Each row has a name. Each question is about the rows just above it.

[133 162  91 119 153  82] = (163)
[ 82 160 134 144 117 139] = (13)
[163 126 159 118  83 160] = (96)
[153 118 123 126  93 151] = (189)
[168 167 158 175 162 171] = (218)
[134 167 130 150 118 134] = (23)
[136  82 165 163 127 177] = (129)
[ 81  85 164 163  91 103] = (204)
[ 81 115 105  98 175 144] = (161)
[119 107 151 147 134 176] = (153)
[159  80 169 150 101 109] = (4)
[111 119 159 109 114 162] = (22)
Which value is in both (204) and (96)? : [163]
The one value in (204) and (163): : [91]
The one value in (204) and (129): : [163]
Shared by (96) and (204): : [163]
Shared by (218) and (22): : [162]
Shared by (13) and (163): : [82]
The one value in (218) and (163): : [162]

[153  93 157 102 134 145 149 152] = (48)
[144 160 132 124  96 131 173 141] = (44)
[113 131 122 121 105 142 146 150] = (123)
[117 118 155 132 180  83 101 119] = (74)
[157 125 121 151 128 149 140 145] = (208)
[131 116 158 131 156 122  95 131] = (180)
[128 133 101 116 138  97 145 114] = (92)
[157 111 160 137 184  80 108 102] = (209)
[131 116 158 131 156 122  95 127] = (90)
[138 132 102 101 131 100 130 105] = (68)
[160 174  89 155 139 142 151 123] = (27)
Whose row is [157 125 121 151 128 149 140 145]? : (208)
Which value is in both (208) and (27)? : [151]
Which value is in both (180) and (68)? : [131]

[129  82 123 127 135 116 100 126 144 133] = (83)
[117 111 107 116 121 126 118 144 124 131] = (105)
[135 185 134 117 126 122 134 123  77 113] = (132)
[123 153 135 125 117 120 136 124 143 130] = (117)
[129 134 121 108 127 120 133 112 149  98] = (151)
[136 152 129 140 135 138 135 138 128  77] = (28)
Which value is in both (117) and (151)? : [120]
The one value in (151) and (28): : [129]
Which value is in both (151) and (105)? : [121]
Whose row is [136 152 129 140 135 138 135 138 128  77]? : (28)
Which row holds [123 153 135 125 117 120 136 124 143 130]? : (117)
Whose row is [129 134 121 108 127 120 133 112 149  98]? : (151)

[ 82 114 134  92  83 137 105] = (45)
[ 93 149 136  93  81  83 105] = (19)
[113 136 110 139 144  84 114] = (120)
The one value in (120) and (45): : [114]
Shared by (19) and (120): : [136]

[126 125 137 132 123 133 125 129 128 129 132 130 127 119 128 137 129 130
 130 126] : (100)
[122 120 124 124 131 120 123 123 143 132 135 131 136 123 139 130 127 126
 131 127] : (168)
[128 128 127 126 128 125 128 131 130 132 126 130 126 134 127 126 128 125
 130 128] : (164)
[128 135 132 128 126 136 131 127 123 126 128 118 121 133 119 127 124 124
 125 125] : (72)
[124 141 118 126 127 121 111 110 129 123 126 129 143 138 137 142 120 126
 124 128] : (183)
[124 141 118 126 127 121 111 141 129 123 126 129 143 138 137 142 123 126
 124 127] : (81)
[126 123 138 134 120 137 124 134 128 128 130 129 124 114 128 140 129 131
 130 124] : (102)
[124 141 118 126 127 121 111 141 129 123 126 129 143 138 137 142 120 126
 124 128] : (181)
[128 128 127 126 128 125 128 131 130 132 126 130 126 134 127 126 128 128
 126 129] : (118)
[129 130 123 124 131 122 129 131 110 132 134 133 130 138 126 124 127 127
 125 131] : (39)
[128 110 129 134 161 138  82 108 149  99 106 130 154 157  76 140 142 123
 134 141] : (99)
[124 142 122 125 127 119 107 129 129 121 119 127 143 141 137 145 120 127
 123 129] : (192)
Whose row is [128 135 132 128 126 136 131 127 123 126 128 118 121 133 119 127 124 124
 125 125]? : (72)
[124 141 118 126 127 121 111 141 129 123 126 129 143 138 137 142 123 126
 124 127] is in which row? : (81)
The row with [126 125 137 132 123 133 125 129 128 129 132 130 127 119 128 137 129 130
 130 126] is : (100)
Which row holds [124 141 118 126 127 121 111 110 129 123 126 129 143 138 137 142 120 126
 124 128]? : (183)

[137 127 137 131 128] : (159)
[ 84 152 129 127 104] : (150)
[138 152 128 135 108] : (85)
[158 118 136 131 147] : (21)
[121 132 135 125 145] : (130)
[153 123 129 127 104] : (101)
[144 138 127 129 136] : (112)
The one value in (85) and (159): : [128]
Which value is in both (112) and (21)? : [136]
The one value in (85) and (150): : [152]

